In the data rows, the value 128 means zero.
Each row of this table is followed by its label. One hidden rule gives the labels. It looks at one to three of the table's principal directions, none of them among the few with the most spread.
[145 150 148  77 152 156 136 222 102 158  55 144 147 169 153 144 100 172 117  19 127 114 145  89 129 163 108 141 104 128 185 125 117 153 119 184 111 115 117 193 182 148 118 102 118 124  88 143] 3
[101 113 152 113 139 114 140 185 138 177 103 152 167 142 158 162 141 125 127 102  88 161 152 119 114 108  78 154 125 140 139  94 115 145 120  95  99 137 122 141 145 131 156  77 109 125  93 127] 4
[124 100 128 156 117  52 136  85 104 124 203 153 151  81 107 153 142 122 151 172  87 149 120 163 103 118 151 140 154  94  49 110 133 124 150  75 136 139 128  88  95  72 103 125 143 136 134 109] 2
[118 110 145  88 153 119 122 199 116 163  92 116 126 116 138 129 138 163 152 100 106 122 167  92  98 113 100 154 126 131 179 101 101 142 107 124  98 140 148 151 113 142 137  86 139 116 104 154] 5
[156  83 109 147 156  95 108 126 104 152 130 114 117  67 137 146 146 163 145 185 127 128 142  91 108 105 133 151 157 116 137  90 108 137  95 100  96 150 158  97  63 141 130 118 152 122 158 147] 6
[128  95 137 152 150  36 107 145  93 145 132 122 144  76 117 205 128 190 153 199  65 113 176 125  98 167 152 164 172 139 141  75 101 130 119  97 130 124 197  87  37 107 122 101 172 155 175 153] 3
[137  97 141 182 112  79 135 100 136 149 192 130 158  69 134 166 155 107 149 189  84 165 154 183  99 101 127 130 165  85  72 104  95 144 171  26  99 154 119  89 123  98 146  82 139 125 138  94] 3
[165 134 130 119 106 163 111 162 131 123  99 131 105 159 134 129  70 162 140 139 110 119 134 147 147 113 175 134 155 142 145 133 138 129 152 132 178 118 140 111  70 102  53 156 132 128  85 114] 2
[152 140 146 103 166 164 111 203 151 144  52 103 106 145 164 138  82 166 136 139  91 102 200 114 135 117 163 142 143 118 200 113  59 150 115 117 104 136 138 158 130 165 133 127 115  82 118 156] 1
[141 113 112 146 103 170 142  59 142 115 172 151 101 100 115  96 131 123 161 168 132 131 122  94 140  66 142 111 133  94 105 126 123 136 127  83 136 148 135 104  97 113 118 158 130 113 129  85] 5
[152 155 140 126  96 148 126 169 210 134 108  99 105 153 177 131 115 103 119 157 111 141 163 173 151  70 171 142 137 147 125 137  65 125 137 112 125 146  90 139  69 100  85 143 128  84  79 131] 4
[136 108 129  72 145 123 124 210  83 162  80 101 135 136 149 114 115 152 122  48 136 133 132  96 109 112  93 159 111 119 148 123 138 146 122 155  89 152 132 173 157 140 114 108 123 130  67 165] 6
[155 112 120 112  89 151 133  91 130 102 197 106 105 116 125  98 136 136 147 132 134 102 145 142 117  95 149 122 133  96  82 156  95 120 141 141 118 155 105 141 107  81  70 149 163 112 116 114] 1
[113 116 127 148 131  90 150  72 133 154 197 163 168  90 121 151 170 108 138 130  91 141 132 114 104 135 118 121 126  94  99 102 114 141 141  83  89 138 141 128 148 119 161  76 150 134 173  93] 1
[104 151 128 151  84 185 171 172 126 132  55 197 115 194 158 189  94 226 143 100 103 136 161  74 178 145 146 167 160 179 167 103 113 150 121 156 156 113 152 133 100  98  90 168 109 177  96  74] 1
[141 159 147 115 125 174 127 172 147 119  74 123 101 164 151 147  90 164 123 118 114  97 167 121 151 140 155 140 127 159 188 131  79 131 108 164 143 110 128 144 107 131 114 152 124 109 103 139] 6
[108 154 147 139 115 151 153 130 118 132 114 189 137 127 124 118 132 146 178  77 127 208 116 111 124  92  97 129 116  74 141 124 153 157 140  82 133 149 101 134 193 137 143  91 113 135  66  77] 1
[160 121 133  77 144 124 117 149 142 164 164 107 143  90 145  98 159 106 142 103 121 134 151 115  93  76 115 128 110  73 124 129  61 152 123  86  70 175  96 160 124 135 123  76 153  74 102 144] 3
[147 112 112 134 130  55 115  93  83 134 185 112 171  89 104 136 145  85  94 123 163 147  84 131 116 144  98 115 112 108  76 140 173 126 131 120  99 144 125 118 162 131 154 107 156 145 160 127] 1
[108 116 130 131 114 175 153 135 149 128 109 154 101 160 157 132 119 160 151 117 121 152 132  96 142  82 144 160 137 136 144 112 132 124 129 154 129 143 128 145 103 111  96 155 124 120  88 109] 2
[103 118 116 128  84 194 155 111 189 132 137 169 134 182 157 130 135 143 145 122 112 138 144 117 153  90 138 129 141 137  97 125 128 116 154 139 139 140 114 154 103  78  78 147 133 133 113  79] 4
[134 110 132 125 108 115 130 122 141 158 166  99 151 106 135 129 159 112 126 141 141 168 128 125 118  83 107 138 138  99  92 122 101 134 146  78  86 173 116 135 104 131 117  99 141 120 123 126] 5
[148 148 139 102 139 166 126 155 145 133  78 115 134 162 155 137  98 150 124  87 110 102 155 129 130 151 146 130 107 116 156 134 102 135 138 161 124 120 138 177 141 139 106 125 127 121 112 154] 1
[120  93 150 139 133  87  96 220 143 162  72  97 158 150 176 211 102 160 129 185  87 191 173 163 130 102 121 182 180 157 147  89 128 127 159  98 125 163 140 114  71 116 110  97 146 141  86 154] 4
[160 108 101  98 133  87 113 115 120 146 187 129 159  93 127 118 152  92 118 126 150 133 110  96 121  98 121 116 114 105  90 134 126 137 122 113  92 169 111 134 107 109 124 114 176 108 141 122] 3
[ 86 129 132 133 142 147 139 135 135 136  98 153 142 160 131 125 133 123 129  94 130 153  94 145 125 144 122 134 125 141 132 123 168 116 160 139 147 112 127 134 148 134 134 125  98 141 109 131] 1
[ 92 134 141  94 130 199 156 164 171 152  71 189 147 201 162 135 111 139 132  67 111 147 129  74 159  97 103 138 102 147 155 110 149 123 116 163 138 124 114 176 147 123 121 134  99 113  72 108] 2
[177 103 139  99 109 142 102 127 130 135 162  65 150 129 140 125 104  72  77 159 136  99 157 149 135  92  78 106 112 128  99 153  98 132 105  98  93 147 108 128 157 143 152 125 124  98 124 139] 6
[158 135 136  68 128 161 109 145 133 131 123  87 115 128 125  84 111 118 125 104 158 112 131 100 126  84 124 123  96 106 146 151 101 130 107 131 116 151 122 159 105 147 108 139 140  84  98 157] 6
[126 127 107 138 115 119 138  68 120 105 190 137 141 111 101 105 160  81 108 126 155  96 104 144 126 157 112  87 112 124  71 156 134 126 132 129 134 112 104 119 164 110 155 141 125 139 177 112] 6
[ 91 176 134 105 123 255 170 108 199 131  94 203 101 183 141  70 130 143 165  48 112 115 128  92 146 109 151 106  97 112 178 133 106 128 135 150 151  99 109 178 160 132 115 135  92  93  93  83] 3
[164  86 111 145 114  88 112 104  97 151 188 117 142  87 123 126 138 128 157 154 130 196  91 146  98  80 141 144 165  76  82 117 172 142 188  68 113 180 143  98  86 115  71  92 165 151 111 107] 3
[148  94 141 111 132  60  99 147 106 151 163  67 150  91 130 145 126 110 112 150 102 126 146 172  91 117 119 150 135 116 101 119 111 122 135 100 101 146 141 119 100 116 117  93 154 119 121 170] 6
[135 106 117 129 141 113 119 143  99 131 119 114 138 138 120 135 115 136 107 132 135 104 112 143 126 165 135 128 148 146 110 128 159 118 146 147 135 111 144 120 127 129 111 143 115 149 150 143] 1
[103 105 129 140  94 143 146  82 187 126 158 124 120 131 124 108 120 104 145 177 105 149 114 136 155  55 161 129 143 105  69 112 154  84 167 111 151 146 131 127  75  76  77 165 120 105  94 111] 2
[130 193 100 163  95 183 168  31 181  98 168 196 126 141 130 102 156  78 124 101 169 152  93 103 170 123 144  79  90 102 106 165 119 149 129 123 129 131  79 142 188 131 162 149 125 124 159  54] 5
[133 107 116 116 133  64 118 151  97 153 167 125 160  91 120 143 157 124 120 122 146 153 127 100 117 121  99 133 141 112 109 118 130 141 123 111  88 162 112 130 136 120 144  91 167 130 150 120] 3
[160 148 112 150 125 120 136  99 163 130 159 143 133 102 156 151 144  94 106 165 125 117 159 110 148 113 145 114 123 125 117 130  49 156  91  91  84 146  99 121 130 129 173 135 140  94 168 102] 4
[ 99 161 128 106 116 207 147  85 179 116 136 170 101 159 122  60 143 113 161  67 149 152  93 102 133  88 134 109  90 104 154 145 156 118 135 157 159 122 106 163 142 132 108 126 130 107 103 100] 6
[105 136 125 162 122  72 150  91 133 125 152 157 161 105 108 166 152 121 125 148 136 144 115 108 140 152 138 122 127 121  87 116 135 118 133 115 124 128 135 126 117 107 152 137 143 140 179 107] 1
[158 121 152 108 134 112 127 151 133 140 150  99 145  87 125 130 143 125 143 139 127 120 161 131 111 105 125 120 128  76 101 129  60 138 138  87  97 158  98 150 116 119 122 112 137  84 120 145] 6
[125 130 143  74 164 160 118 200 121 156  55  80  97 136 146 101 129 158 115  79 130  81 157  89 111 134  97 152 103 158 210 115  87 128  69 178  97 112 150 165 126 180 143 112 106 106 103 196] 1
[148 145  91 148 114 146 127  73 154  82 156 155 120 136 119 112 125 100 126 157 148  91 118 147 154 148 175  81 125 132  87 166 131 124 143 139 159 117 106 116 127  93 122 181 142 128 173  95] 1
[ 85 108 132 135 143  93 127 154 136 160 108 141 165 140 138 167 139 117 114 164 109 163 146 105 134 120  85 144 144 160 133  97 140 134 108  81 102 140 147 114 136 155 185 104 111 142 155 122] 3
[170  98 133 115 107 110  99 159 108 147 133  85 147 127 144 157  94 132 106 173 129 152 151 127 140  81 103 147 151 124 109 124 122 140 116  87 106 169 130 112 101 133 106 125 140 128 107 133] 6
[133 165 121 125 123 148 135  92 152 126 140 153 132 145 132 105 137  97 125  71 142 149  84 137 125 138 139 114  91 114 133 145 156 132 147 154 147 114 116 149 144 133 114 108 140 135 122 118] 6
[133 143 112 128 114 112 136  21 141 118 241 142 160  93  91  81 164  37 104 113 144 114  92 147 117 133 115  68  88  79  59 162 134 125 135  95 108 123  98 130 197 124 170 106 142 109 187  90] 1
[119 143 120 118 140  90 144 104 107 124 186 146 147  95 102 108 180  84 110  85 159 112 100 118 110 162 103 102  98 120 102 148 114 135 112 138 102 121  89 137 179 127 175 110 135 119 165 122] 3
[151 153 127 123 147 100 106 123 142 116 124  86 149 128 124 136 115  83  82 142 116  69 149 180 128 193 140  93 107 139 119 152 102 124 127 136 125  97 132 136 163 144 163 124 125 124 180 164] 2
[111 131 138 161 114 122 137 108 151 151 124 151 168 148 134 156 126  92 113 146 114 182 109 145 142 118  99 124 129 135 108 115 166 132 147  74 129 127 137 109 151 145 157 102 101 151 128  96] 1
[ 87 119 139 174 105  98 149 105 123 129 154 131 150 121 123 156 153 114 127 143 112 169 127 169 120 141  99 135 147 125  94 118 145 129 163  92 121 131 128 109 170 120 160 100 113 168 137 106] 1
[125 122 143 133 134  98 131 184 127 148  96 113 146 130 157 187 138 167 129 125 113 145 168 115 125 145 114 159 143 138 151 104  98 137 130 146  98 147 132 152 119 125 131  98 152 144 123 146] 1
[151 148 132 127 160  97 112 128  89 113 121 138 150 124 116 150 110 110 109 109 144 127 110 127 125 178 116 111 102 120 145 143 148 151 119 137 139 115 124 126 177 158 170 118 134 139 153 142] 1
[116 151 139 118 142  91 136 127 141 113 128 122 166 125 131 160 134  87  98 127 118 109 152 124 146 161 105 109  91 122 107 136  93 131 110 138 114 131 103 155 181 125 188 130 123 118 143 155] 6
[130 101 136 132 127  93 121 105  97 119 170  89 115  87  95 100 153 113 143 152 145 147  89 153  98 111 114 134 135 106  94 129 158 111 145 115 137 140 131 102 102 129 104 120 125 137 110 156] 1
[127 108 127 125 141  76 127 151 125 145 154 105 142  98 138 146 170 103 114 156 116 118 153 129 111 129  97 135 134 149 116 117  87 135 106 110  77 149 117 119 130 129 167  99 135 122 139 145] 3
[117 119 136 130 122 115 134 181 133 133  93 101 132 152 156 177 143 159 115 148 102 101 180 140 127 165 110 153 148 182 134 116  81 132 116 149 114 124 138 134 103 121 125 125 120 160 132 159] 5
Which label does each new row get?
[122 140 123 100 153 109 125 130 122 113 141 114 127 125 115 113 146 118 116 109 119  62 141 146 105 186 145 114 111 144 127 147  92 119 117 163 118 104 129 145 139 125 139 132 133 119 164 161] -> 3
[171  72 116 154 100 101 140  77  97 145 229 163 160  83 121 138 155  88 135 163 144 175  76 125 118  62 100 123 145  97  35 121 159 140 147  64 110 169  95  79 103  86 105 123 137 126 101  72] -> 6
[126 186 128  78 122 169 136 119 176 108 130 166 186 198 150 127 114  67  87  43 149 110 130 141 153 159 124  85  57 116  96 187 100 141 136 158 135 122  59 202 207 112 153 144 133  99 138 118] -> 5
[134 138 131  91 152 131 108 159 123 126  89 115 128 144 123 121 107 143 121 110 121  89 135 126 126 158 138 127 113 141 152 132 123 120 112 161 150 106 141 143 110 136 112 137 125 122 125 171] -> 5
[151 143 124  93 164  95 111 127  87 115 145  96 136  84  99  96 152 101 108  86 166  80 108 126 103 176 109  99  84 108 130 156 111 127 105 164 111 119 106 145 170 148 163 115 140 109 144 177] -> 4
[144 134 108  93 142  89 118 128 113 122 152 122 156 140 121 138 128  93  77 112 134  75 120 115 140 180 124 110 104 158 103 144 125 128 104 174 126 112 123 142 136 120 135 141 140 136 170 154] -> 5
[142 134 143 117  96 165 135 144 158 121 139  91 118 148 146 110 123 114 125 117 146 148 138 152 141  86 128 126 131 104 111 151 108 123 161 137 115 159  83 161 147 117  95 132 129 105  84 124] -> 4
[116 107 109 144 133 138 129 142 126 144  87 155 106 145 146 154  99 180 142 153 109 140 143  64 151 107 150 159 159 158 179  89 159 134 110 138 126 133 185 116  89 135 123 145 141 147 143 103] -> 2
[ 98 121 124 155 117 145 118 179 114 129  42 110  98 166 142 150  83 179 118 150 118 141 144 133 158 137 124 160 168 184 179 107 170 120 125 147 158 109 170 101 124 143 128 149  98 173 108 135] -> 4
[140 107 129 114 129  63 108 157  66 115 154  95 149 107  99 149 134 134 108 138 150 107 121 144 117 170 103 128 140 146  98 141 138 118 126 150 131 131 120 110 123 109 123 130 148 150 135 156] -> 2
[138 128 126 111 136 127 100 135 108 125 125 106 125 124 119  97 124 107 127 115 155 152  97 155 111 115 108 124 115 121 135 148 161 129 133 119 140 135 118 114 139 149 128 114 129 129  99 147] -> 2
[130 155 125 128 140 209 132  99 155 120  98 132  62 129 131  51 129 136 169 102 146 145  95 121 115  85 163 129 110 104 187 136 133 128 128 131 141 123 137 131 115 171 107 135 106 100  88 130] -> 4
[128 142 125 147 142 127 132  86 153 139 150 176 168 119 139 141 133  72 126 139  98 162 127 130 135 115 105  99 107  97 119 121 132 154 130  66 113 138 111 117 195 146 193  89 116 119 133  92] -> 2
[149 184 120 106 126 169 116 115 133  87 125  92 117 154 121  86 125  79  81  80 160  52 138 180 129 203 118  72  79 150 146 199  92 138 119 171 132  88  98 152 220 157 175 135 116 129 162 147] -> 5
[138 100 128 106 161  21 117 222  68 173 108 130 183 101 145 187 131 151 125  97 129 173 138  97 103 132 112 169 139 120 123 103 135 157 134 109  65 177 131 147 133 120 142  88 167 135 115 141] -> 1
[118 159 123  88 163 142 133 232 119 144  38 162 134 175 165 147 114 187 139  32 126 126 163  90 126 172 145 149 123 137 195 128 106 166 133 178 114 129 119 195 168 138 127 113 139 135 120 138] -> 1
[138 109 150  96 116 115 131 126 104 134 170 101 142 110 104  92 153  94 128  90 167 163  62 136 110  89  78 129 101  98  82 139 175 101 142 150 133 147  89 138 126 117  87 110 123 117  52 154] -> 6
[170 130 140 113 112 142 122 109 128 131 189  91 132 100 114  86 145  80 120 107 152 127 112 169 106 109 111  97 115  79  96 159 108 137 161 101 115 140  85 136 159 131 117  96 132 104 115 127] -> 4
[167 120 130 119 131 114 110 118  97 124 167  97 118 100 106 109 133 115 116 149 161 119 118 123 115 119 117 119 133 116 120 143 115 137 106 108 113 136 119 110 119 156 128 128 134 114 156 136] -> 2
[130 166 127 136 128 154 134 128 166 121  82 154 121 150 133 131  94 140 129 118 127 121 139 106 163 134 168 113 117 122 155 129 131 125 124 143 147 108 135 152 135 130 129 152 128 112 144 108] -> 2
[151  66 137 127 133  70 119 129  82 147 177  79 133  70 111 141 145 126 125 192 109 115 136 127 102 102  98 148 157 119  84 100 111 124 112  88  98 151 147  89  83 124 117 118 121 128 124 160] -> 2
[111 130 144 145 122 159 147  52 168 126 168 161 123 112 110  98 136  97 165 143  93 150 100 139 122  86 141 112 114  82 108 112 145 113 153  88 163 119 133 114 112 117 115 119 108 108 103 109] -> 6
[123 124 128 133 134 147 143 128 154 122 106 130 112 145 150 146 137 140 122 166 140 122 141  81 153 108 133 145 130 157 134 116  95 121  84 147 110 140 127 135  86 141 132 171 113 111 138 140] -> 4
[110 107 129 134 145 119 124 131 122 138 116 115 108  98 131 132 140 173 163 150  91 117 156 127  98 128 148 156 149 121 154  98 101 124 129 116 120 132 169 117  83 125 119 115 138 132 126 152] -> 5
[116 127 151 163 123  98 103  93 104 118 137 122 154 128  88 142  90  90  97 177  96 109 119 221 114 175 110 106 132 157 104 137 169 111 127  66 177  64 161  58 154 142 173 124  85 151 162 123] -> 6
[141 132 132  86 141 134 122 140 123 139 138  92 140 130 130 107 146  99  94  96 153 100 140 110 117 136  85 115  97 124 130 147  93 142  95 138  88 133 110 163 169 167 159 110 122 111 155 159] -> 5
[102 103 148  94 124 153 131 241 120 153  30 114 137 211 160 173  89 210 125 101  91 115 169 122 140 153 114 177 161 188 157 101 144 114 139 185 145 114 161 162  96 115  63 137 101 168  79 161] -> 3
[146 107 125 127 119 138 131 118 156 130 168 115 104  77 140 107 154 136 164 173 119 124 167 118 120  56 148 131 147  88 108 121  55 125 117  90  87 175  96 124  90  98 114 133 150  71 104 116] -> 6
